(in the rows, 128 means zero)
Which row each row swaps with, under one turn or mirror
The rows were stretched afterwards, more along some directions than others.
z_372: [138 119 156 114 145 108 119  95 141 133 115 128 142 100  97 148  90 133
 153 105 144 115 144]
z_683: [144 130 113 129 129 133 112 113 135  86 111 108 123 123  92 108 126 117
 146  96 110 148 102]
z_826: [142 128 119 124 120 150  95 110 142  90 126 102 115 128  93 115 129 135
 154  99  99 140  86]
z_919: [118 117 109 112 155  91 126  97 136 100  90 118 118 127  72 105 104 109
 135 119 114 140 104]
z_43: [167 113 105 113 146 135 111 113 132 133 106  87 114 148  88 150  99 137
 117  92 148 123 121]
z_664: [118 141 131 130 100 121 132 142 151 134 144 130 126 112 133 121 135 153
 131 113 145 104 139]
z_289: [138 117 145 116 125 133 119  88 126 134 135  98 119 123 126 168  87 152
 160  89 139  98 120]
z_428: [152  94 118 148 144 150  98  80 133 116 114  80 118 166  86 151 108 140
 144  84 121 101 113]
z_831: [133 132 131 119 102 135 113 144 163 140 138 128 138 120 155 127 138 168
 136 118 144 105 144]
z_835: [107 126 125  98 139  93 136 106 130 107  91 127 108 114  82 106 109 113
 123 132 110 134 117]
z_314: [140 110 145 116 119 127 124  87 129 126 134 103 116 123 122 166  84 149
 160  87 140  97 121]
z_410: [168 114 115 112 147 139 112 106 123 135 114  90 125 150  78 147  96 143
 126  79 151 119 116]
z_102: [176 129 112 129 145 125 129 102 124 121 115  85 114 142  72 147  95 133
 127  88 147 128 115]
z_6: [169 100 109 118 134 131 126 112 135 108 105  97 115 137  72 147  99 130
 121  85 143 124 117]
z_981: [138 143 124 127 113 122 122 135 154 154 132 134 142 118 161 126 145 162
 128 121 155 105 142]
z_298: [138 128 122 122 126 133 120  96 119  74 128 103 121 123  71 108 130 122
 160  93  95 152  98]
z_929: [148 124 118 122 122 134  86 121 145 156 110 128 180 120 165 121 120 173
 131 118 153 119 128]
z_261: [154 104 114 146 146 142 108  84 127 113 109  75 104 155  74 138 116 135
 142  92 125 107 115]
z_130: [132 130 132 128 100 140 125 136 149 137 135 128 135 135 155 131 139 155
 135 113 140 106 139]
z_456: [152  99 106 137 151 145  94  87 124 112 107  78 108 149  73 144 114 135
 142  90 117 116 112]
z_319: [147 122 111 111 142 125 112  98 127  80 124 120 114 114  74 118 127 111
 162  95  97 150  82]
z_903: [143 122 148 114 117 128 132  86 131 120 136 103 103 115 109 160  80 153
 158  87 144  96 121]
z_763: [141 131 112 112 124 126 116  98 126  80 123 103 103 115  79 117 124 118
 162  96  93 142  78]
z_266: [149 124 125 119 119 135  93 140 148 148 104 121 177 120 159 114 131 178
 116 115 153 119 138]
z_762: [140 135 132 146 105 130 119 141 160 145 129 135 148 115 150 116 153 161
 139 117 151  93 142]
z_639: [130 120 152 120 134 108 115  93 146 136  98 124 135  98  92 133  83 144
 149 128 149 115 144]
z_506: [152  97 116 145 141 136 115  79 129 105 103  79 103 153  65 135 111 132
 141  92 126 102 114]
z_326: [159 107 120 144 146 147 103  88 131 122 106  73 116 160  80 136 118 142
 141  85 129 101 112]
z_286: [123 139 136 108  92 136 112 126 154 138 132 139 150 121 161 119 135 178
 121 115 137 107 133]
z_728: [110 112 114  98 144  91 121  99 138 104  79 120 124 122  79  98 110 117
 129 116 113 132 110]
z_716: [133 144 130 113 112 148 108 143 160 151 150 130 126 118 148 138 136 170
 142 114 147 103 132]
z_893: [143 139 128 135 103 135 114 138 157 148 129 128 148 125 163 123 135 172
 127 107 154 106 148]
z_495: [140 117 157 118 114 122 135  97 140 132 126 104 108 121 124 156  82 160
 145  96 152  91 137]
z_912: [135 124 117 114 135 125 112 105 137  77 120 101 106 108  75 110 122 121
 163 105  97 157  98]
z_686: [122 126 106 114 147 124 118 121 128  93 116 114 107 124  84 108 133 113
 132 104 108 151 103]
z_527: [151  94 104 145 151 146  95  83 137 111 104  82 109 151  75 147 116 133
 148  88 121 107 110]
z_35: [161 112 109  99 148 124 111 119 143 126  97  81 128 134  89 141 100 136
 125  86 146 122 124]
z_121: [157 109 103 114 150 126  94 119 139 127  99  86 130 137  84 145  91 140
 128  97 145 129 117]
z_369: [131 113 150 102 140 111 115  93 146 132 101 130 147  95  95 138  97 128
 155 111 134 110 141]
z_135: [146 136 129 131 103 127 131 134 158 138 144 133 136 114 146 131 143 149
 138 102 146  94 129]
z_357: [128 137 134 122  98 134 122 136 156 130 136 140 153 125 132 120 133 156
 133  98 134 103 132]
z_325: [146 129 115 129 134 121 110 123 145  83 115 113 117 111  86 110 123 113
 149  90 111 140  98]
z_532: [133 114 106 119 135 117 111  91 141  68 117 104 104 103  64 114 122 114
 163 101 102 153  94]
z_73: [136 146 130 130  93 140 115 139 163 147 132 139 142 118 142 119 137 171
 126 109 142  96 131]
z_707: [152 138 121 121 139 133 116 107 135  93 136 108 110 117  87 123 135 111
 162  90 100 135  86]
z_437: [141 126 117 130 134 128 110 119 139  84 113 111 124 117  74 105 132 123
 145  98  99 151  99]
z_373: [155 115 153 133 144 122 117  97 140 134 118 137 140 115 104 160  93 125
 157 107 142 108 135]
z_832: [110 119 122 106 135  92 135 105 141 104  84 126 117 116  88  93 110 121
 123 135 116 131 120]
z_294: [134 107 140 121 148 103 114  81 133 135 100 116 140 117 105 152  89 123
 147 107 146 115 144]
z_99: [142 117 145 124 123 128 135  84 119 122 138  93 102 129 110 160  78 146
 151  85 144 102 123]
z_14: [138 123 116 110 122 130  84 130 144 160  99 122 179 118 166 112 128 176
 121 115 155 116 136]
z_970: [144 121 150 124 146 123 105  93 150 144 112 126 149 107 110 149 102 141
 158 114 144 108 141]
z_229: [133 108 140 116 117 116 131  83 123 126 126 107 115 116 116 160  87 139
 156  91 140  94 123]
z_553: [143 117 114 120 134 129 112 102 134  75 117 116 113 125  70 112 119 114
 156  86  96 145  93]
z_817: [145 132 123 120 127 131  92 117 143 139 110 113 180 125 160 121 132 175
 129 109 140 126 126]
z_387: [164 112 105 107 148 119 127 107 129 111 113  89 105 132  68 149  90 121
 133  86 143 127 109]
z_727: [119 120 117 109 136 105 144 103 122 104 101 140  99 121  79 110 115 109
 127 130 115 128 110]
z_979: [137 143 161 115 145 122 120 102 135 141 122 125 133 107 104 151 101 136
 148 114 138 113 145]
z_968: [136 152 141 125  89 129 127 152 153 147 133 140 133 115 161 121 134 166
 116 126 152 101 148]
z_680: [138 123 116 107 128 134  83 132 147 144 108 118 180 120 162 117 124 172
 129 114 137 128 123]

z_229 is swapped with z_326
z_970 is swapped with z_387
z_372 is swapped with z_43
z_314 is swapped with z_261
z_686 is swapped with z_286
z_289 is swapped with z_506

Which row each row swaps with, under one turn or mirror
The rows were stretched afterwards, more along some directions than others.
z_836: [149 116 108 135 156  93 154 135 120 136 115 118 146 155 125 121]
z_932: [115 128  92 148 120 123 146 139 130 141 124 118 173 121 125 123]
z_739: [111 126  93 146 106 135 146 102 119 145 133 125 141 153 116 122]
z_174: [145 114 104 152 151 105 146 146 130 116 124 151 147 156 135 130]
z_264: [103 133  89 135 122 112 145 140 128 130 137 125 164 134 131 108]
z_752: [112 126  95 139 125 133 155 120 129 129 109 112 128 157 148 140]
z_390: [ 91 140 111 140 102 135 119 118 133 126 145 129 146 152 135 119]
z_876: [134 135 144 149 143  99 106 155 139 121 137 135 160 156 121 125]
z_100: [107 130 129 155 111 140 135 127 133 123 138 137 164 127 117 119]
z_397: [110 136 151 151 107 135 103 119 125 128 148 130 157 136 105 122]
z_672: [139 122 111 146 157  97 129 143 100 135 131 134 143 165 113 120]
z_641: [126 141 131 146 129  93 122 141 127 132 140 115 141 156 127 130]
z_574: [134 127  97 150 136 103 120 148 125 134 127 119 131 160 130 134]
z_56: [148 144 108 144 136  90 131 137 120 130 117 119 146 162 140 136]
z_941: [128 118 100 151 125 126 134 141 116 115 135 129 142 144 136 132]
z_44: [112 112 155 160 119 129 120 140 154 116 135 134 153 131 124 130]
z_50: [146 145 106 143 133  90 155 126 140 124 121 126 167 134 147 129]
z_128: [126 144 115 145 116  98 117 125 123 141 136 119 141 162 126 125]
z_868: [136 123 130 156 122 104 108 142 121 129 132 122 140 173 123 136]
z_139: [129 146 134 154 132 112 104 147 129 117 137 125 159 152 118 133]
z_484: [136 142 106 136 143  88 143 145 116 149 132 117 170 125 110 109]
z_104: [115 110  98 155 141 119 145 139 120 129 136 139 145 163 129 131]
z_16: [134 107 100 152 168 102 153 150 116 129 122 142 149 171 128 129]
z_256: [126 140 117 157  96 123 118 119 132 115 142 122 157 135 128 139]
z_556: [121 139 129 150 129 116  98 144 123 125 127 115 147 161 118 130]
z_951: [112 132 109 157 106 126 131 103 123 123 137 131 140 165 133 142]
z_788: [109 118 107 151 119 143 129 136 131 118 133 143 160 147 124 132]
z_312: [132 128 103 157 143 129 151 139 142 134 130 124 160 137 149 139]
z_895: [137 121 102 146 141 107 154 150 130 146 117 121 171 122 127 122]
z_623: [113 143 111 141 107 113 129  98 112 144 139 120 150 156 110 122]
z_754: [111 128  94 145 107 116 152 125 132 132 132 136 164 136 135 125]
z_271: [139 121 130 150 133 123 121 130 138 121 128 139 143 152 140 130]
z_759: [116 143 125 145 143 106 121 161 128 117 128 124 164 164 127 127]
z_738: [125 147 106 144 143  95 136 165 138 126 128 119 157 131 137 128]
z_199: [ 95 138 132 150  89 147 111 115 148 135 145 122 165 122 118 125]
z_798: [139 120  92 167 131 101 144 120 135 140 123 130 164 154 138 131]
z_320: [141 116 145 142 160 105 143 156 126 113 116 136 150 138 144 119]
z_999: [135 137  90 134 133 108 163 145 140 135 114 128 165 117 145 119]

z_390 is swapped with z_256
z_752 is swapped with z_44
z_641 is swapped with z_556

